In the rows, 128 means zero.
Rotation paths and how fast each direction turns (degrees a step):
Each turn is a multiple of 5 degrees from 10 to 175, or 0.
Each row of a path follows its step; steps can be skipped.
Path 1:
step 4: [135 130 121 118 132 133 131 128 134 130 136 139 141 130 129 125 139 143
 122 118 131 141 123 137 120 133 121 126 112 134 132 121 115 127 121 118
 137 136 121 126 138]
step 5: [129 124 119 131 120 133 123 130 125 137 137 120 116 139 121 134 125 133
 122 121 131 141 134 131 110 139 127 120 118 122 140 128 117 127 126 124
 116 143 132 135 136]
step 7: [127 126 121 123 125 133 127 119 124 131 121 119 130 121 133 143 127 124
 135 114 124 141 116 119 146 126 123 136 122 124 128 137 130 121 130 115
 139 145 126 127 134]
step 8: [133 118 130 113 134 120 125 118 139 132 136 131 129 130 133 143 127 130
 131 125 119 142 116 141 130 132 134 136 133 125 125 140 126 143 134 117
 120 135 134 130 134]
step 12: [136 140 109 129 127 132 120 127 129 114 126 126 134 127 129 128 127 131
 118 127 118 132 121 128 131 136 116 124 132 122 126 145 111 137 130 137
 117 139 133 125 123]
step 16: [133 126 119 130 129 134 143 131 119 125 129 136 129 142 129 152 134 129
 128 113 120 127 131 121 133 125 113 131 131 125 134 128 132 129 134 134
 122 139 127 144 132]
step 18: [131 132 119 123 132 137 127 134 155 119 135 118 139 123 139 133 126 126
 134 123 130 128 112 125 127 130 123 128 120 131 127 144 124 126 139 133
 122 132 129 125 117]
step 22: [127 134 123 135 119 138 127 125 124 140 135 121 134 130 128 140 126 116
 128 108 124 137 125 123 139 135 115 137 119 122 144 132 122 127 125 121
 127 144 127 131 126]
[122 131 126 129 124 130 129 130 125 125 125 126 128 129 125 128 126 128
 125 123 128 125 129 124 128 131 127 131 132 123 128 130 128 128 129 126
 128 126 127 132 131]
70
[130 133 128 132 126 131 127 128 126 127 126 128 130 131 128 120 128 129
 128 127 129 130 129 133 126 131 126 125 125 130 126 133 123 125 128 130
 129 126 127 126 130]
45
[129 129 126 127 126 125 129 127 126 127 123 130 131 126 129 131 128 134
 131 129 131 129 126 127 130 129 134 126 127 130 129 129 130 126 125 130
 135 127 125 132 131]
110
[128 131 124 129 130 127 123 126 122 135 130 131 125 123 129 123 127 128
 130 125 127 128 128 127 126 130 127 128 128 128 127 128 132 129 125 126
 127 132 126 131 127]
45
[127 129 128 130 127 129 128 130 134 128 131 131 126 130 128 126 127 128
 130 124 124 131 127 126 125 125 131 130 126 127 135 125 128 126 131 130
 130 126 122 128 127]
20
[128 128 133 127 129 129 132 124 127 131 129 130 133 133 127 126 129 126
 129 125 124 123 127 129 127 130 130 127 128 130 131 127 127 131 125 127
 132 129 131 133 125]
60
Path 2:
step 0: [135 133 130 133 124 129 127 115 136 121 129 105 131 131 135 127 128 144
 127 127 134 118 127 123 118 118 135 128 136 124 129 132 140 144 136 129
 124 109 138 116 140]
step 4: [145 117 127 131 123 125 124 138 133 123 138 121 143 128 122 125 130 129
 114 138 130 114 139 133 118 127 113 129 122 113 144 129 143 128 127 120
 131 117 134 132 137]
step 8: [133 135 124 130 115 121 130 129 133 130 129 115 121 142 119 121 118 147
 115 125 133 120 119 127 121 128 132 113 128 125 135 126 126 128 128 129
 129 107 120 128 151]
step 10: [131 130 116 125 111 140 131 124 134 128 138 113 129 138 133 128 131 134
 132 130 144 123 124 140 123 117 137 118 132 134 135 133 121 131 131 122
 130 114 130 117 150]
step 11: [149 121 121 134 124 136 127 121 127 122 131 120 118 115 121 133 121 138
 137 138 121 128 128 112 109 123 124 115 125 109 136 136 129 137 128 121
 125 122 130 129 129]
step 16: [120 123 131 123 123 122 139 133 139 127 120 119 117 122 115 127 129 138
 121 124 142 116 125 126 117 129 120 117 132 123 132 119 142 128 116 123
 129 102 120 130 125]
step 17: [135 122 129 120 123 118 122 128 126 130 126 108 126 141 135 127 146 125
 135 138 131 118 136 126 127 124 130 115 137 117 127 126 136 131 141 127
 112 120 129 108 134]
step 24: [124 116 124 117 119 140 131 129 125 127 118 118 121 138 127 139 130 123
 122 139 140 115 127 124 112 128 122 105 135 130 130 117 130 125 122 121
 113 123 120 134 128]
[125 126 126 129 127 129 124 128 128 129 127 127 128 126 129 122 131 129
 128 123 126 128 123 126 124 130 131 128 131 128 126 130 124 129 131 133
 134 127 129 129 131]
145
[131 127 128 128 130 133 131 122 129 126 128 128 126 126 129 131 124 125
 130 127 128 129 128 123 126 126 125 125 128 134 127 127 127 126 128 129
 132 128 127 124 132]
25
[126 128 130 127 133 130 130 123 127 127 131 131 133 129 129 124 129 134
 125 125 132 125 129 131 125 126 128 129 128 129 134 126 129 126 130 128
 127 128 126 129 131]
175
[128 134 123 132 125 126 127 125 128 130 127 128 127 127 133 127 123 130
 131 127 127 128 131 133 129 131 132 127 128 129 127 126 132 130 129 127
 130 129 124 128 130]
145
[125 128 127 131 131 130 123 131 130 132 126 131 128 129 130 131 130 123
 127 127 127 127 132 125 124 131 126 129 127 129 131 125 130 126 128 125
 130 127 130 134 131]
40
Path 3:
step 0: [116 119 132 117 119 140 120 114 131 130 120 125 137 140 126 128 138 125
 136 121 118 131 126 132 125 130 141 124 127 129 123 128 130 136 128 131
 125 128 109 118 139]
step 4: [103 126 133 114 128 137 120 134 128 132 138 134 123 133 132 127 131 135
 132 126 146 130 136 124 131 131 127 121 130 124 132 120 119 124 132 129
 125 117 142 120 124]
step 14: [113 129 125 121 133 141 135 122 127 107 136 131 131 125 126 134 122 131
 127 132 144 118 137 127 129 131 128 126 131 123 118 135 111 123 127 119
 123 123 126 115 127]
step 16: [118 123 126 127 113 137 124 128 135 148 135 130 134 125 124 126 119 122
 129 122 139 138 133 127 130 125 120 123 124 128 133 130 129 125 127 108
 111 129 123 124 116]
step 17: [116 133 120 114 131 133 123 126 126 133 132 135 124 145 123 128 126 123
 136 135 128 134 137 122 136 133 137 118 127 125 138 140 133 125 135 129
 123 119 111 121 140]
step 18: [127 132 117 118 139 129 130 126 127 138 128 121 145 132 120 122 134 129
 126 125 122 118 134 139 126 131 127 105 127 117 136 126 123 142 131 122
 123 137 130 126 128]
step 19: [117 130 121 133 126 147 141 134 133 121 126 137 140 132 125 129 131 122
 145 129 125 119 133 125 126 130 128 119 137 122 132 114 126 119 121 126
 125 122 126 117 115]
step 20: [128 117 135 123 133 142 125 124 145 126 133 123 119 140 131 129 138 122
 133 140 127 122 122 133 136 138 131 119 126 123 135 122 142 121 134 120
 136 142 127 125 127]
[126 130 127 132 127 129 130 128 131 129 129 123 127 126 131 128 129 123
 125 124 129 131 127 122 127 126 127 127 130 125 126 125 132 124 134 127
 132 128 127 127 128]
85
[128 128 129 127 127 130 131 127 131 129 130 122 127 122 129 131 129 132
 125 130 128 125 129 129 133 129 124 125 129 129 128 131 126 127 127 127
 125 132 126 133 127]
170
[126 129 125 129 128 128 125 123 131 131 128 128 129 129 128 127 125 128
 128 129 131 128 131 129 125 129 128 130 129 125 117 131 128 130 125 127
 125 127 125 129 130]
25
Path 4:
step 1: [135 130 133 143 125 138 121 137 140 125 139 129 117 143 138 129 122 123
 133 122 117 129 126 117 124 141 125 127 130 129 121 122 132 122 107 134
 128 146 120 129 121]
step 3: [123 125 138 122 137 126 122 132 152 127 127 130 129 126 147 122 115 123
 123 132 138 136 116 137 126 122 126 123 140 128 134 119 123 124 115 131
 113 137 122 121 135]
step 4: [140 121 122 123 134 136 139 136 115 129 139 131 128 133 117 123 123 111
 131 130 128 123 130 127 132 128 121 123 121 130 116 136 135 108 124 152
 120 125 134 126 133]
step 9: [149 125 118 132 119 127 123 144 136 122 112 128 120 118 121 127 118 112
 127 140 127 122 125 126 142 132 123 122 121 133 137 136 127 133 129 128
 121 133 113 134 131]
step 10: [138 114 136 125 145 128 126 133 134 129 139 122 134 150 142 134 125 120
 126 127 125 136 133 128 137 142 124 131 136 130 127 114 116 125 129 125
 123 137 129 115 125]
step 11: [128 116 116 126 118 130 124 131 126 131 131 146 132 128 119 120 112 118
 137 142 134 134 130 119 133 113 136 140 124 122 123 119 134 122 130 136
 110 120 120 128 131]
step 13: [130 127 119 110 126 140 134 136 130 122 124 122 125 132 117 110 123 115
 124 124 123 150 128 116 142 132 131 133 120 127 117 133 125 123 133 135
 127 140 135 131 126]
step 15: [139 129 130 130 132 138 118 144 124 144 133 127 144 132 129 117 128 114
 127 125 138 131 131 123 115 132 126 138 125 137 122 128 137 115 130 134
 121 140 130 141 141]
[130 128 128 126 126 129 129 124 123 130 125 128 125 127 124 126 126 128
 128 128 124 126 127 130 130 128 133 129 122 129 130 129 129 126 132 128
 120 129 128 129 129]
160
[132 125 133 127 126 130 127 130 125 127 128 130 128 126 129 126 126 130
 129 128 126 129 125 130 127 128 131 122 130 124 136 125 126 129 125 126
 131 125 128 128 128]
160
[126 123 123 129 129 127 131 131 128 130 130 128 127 126 128 122 130 126
 134 126 126 122 127 126 123 128 131 128 128 129 130 132 128 129 125 127
 128 130 128 125 127]
95
[132 127 127 130 126 124 130 129 126 128 131 131 127 126 134 128 125 127
 122 127 125 128 130 125 129 130 124 127 121 127 127 131 126 128 128 125
 131 130 130 125 131]
80
Path 5:
step 0: [118 139 130 130 134 131 123 128 120 116 119 119 127 123 123 117 125 128
 127 123 134 130 130 129 138 135 145 129 147 112 119 126 132 144 122 129
 135 133 122 121 112]
step 1: [130 127 130 130 128 138 133 125 128 128 124 104 114 132 116 130 136 134
 150 124 127 124 124 145 134 129 133 120 125 138 145 129 129 124 140 130
 137 131 129 127 124]
step 2: [125 131 120 131 138 122 113 126 128 123 137 136 130 115 116 115 122 132
 134 114 119 132 128 126 146 126 135 129 128 124 119 142 122 132 142 123
 140 117 124 118 130]
step 3: [124 145 142 127 129 131 136 126 128 122 119 121 132 120 135 119 138 128
 141 125 138 124 124 140 135 149 130 135 116 124 130 128 123 131 120 127
 142 125 131 127 112]
step 8: [122 127 115 132 131 133 119 134 132 113 121 130 125 113 122 127 130 122
 128 116 128 138 144 141 136 137 140 118 128 124 129 139 133 129 131 131
 140 124 118 121 112]
step 20: [122 133 138 125 129 135 110 121 116 111 129 122 123 124 116 125 131 126
 141 134 128 135 122 130 139 131 144 124 134 127 135 125 132 117 147 133
 132 137 124 119 129]
step 22: [116 136 125 119 131 140 119 125 121 130 136 126 131 115 127 120 129 134
 128 123 129 116 121 131 143 139 127 125 121 121 145 126 133 145 136 126
 145 124 127 123 118]
step 24: [121 131 128 135 134 132 126 132 129 134 140 137 122 128 131 130 129 112
 134 104 138 115 128 138 141 132 123 141 129 140 131 138 121 125 131 123
 141 126 128 117 128]
[131 126 124 129 134 127 124 129 130 126 129 127 124 125 128 126 132 129
 127 129 124 125 129 129 125 127 128 127 129 131 132 127 128 128 132 128
 122 128 129 129 123]
100
[127 127 131 128 131 127 128 128 127 128 130 129 129 126 135 127 129 123
 125 128 129 123 126 129 130 128 124 131 127 132 124 127 132 125 124 129
 128 125 132 129 130]
55
[129 135 131 129 128 126 127 129 130 132 125 132 127 127 128 123 124 130
 126 128 129 126 128 126 125 128 125 131 131 126 131 127 125 130 126 127
 131 125 129 127 123]
115
[129 129 125 128 127 128 126 133 125 127 129 129 130 133 130 133 130 126
 126 123 125 129 126 128 127 129 126 132 131 126 130 127 130 126 128 127
 131 128 123 135 125]
40
[131 132 129 123 129 128 124 128 128 126 126 129 128 122 130 127 130 132
 125 127 131 134 124 130 130 130 127 129 131 129 128 127 130 129 126 133
 126 132 125 127 130]
145
[125 127 130 123 122 128 130 126 128 124 124 126 124 125 130 132 128 127
 125 126 128 121 124 130 126 126 128 127 126 125 131 130 127 130 132 129
 128 128 127 128 128]
135
[131 123 126 122 126 131 130 128 125 123 128 126 127 128 129 122 127 128
 129 127 133 129 130 123 127 130 128 128 130 131 128 124 125 126 128 126
 130 126 130 130 127]
130
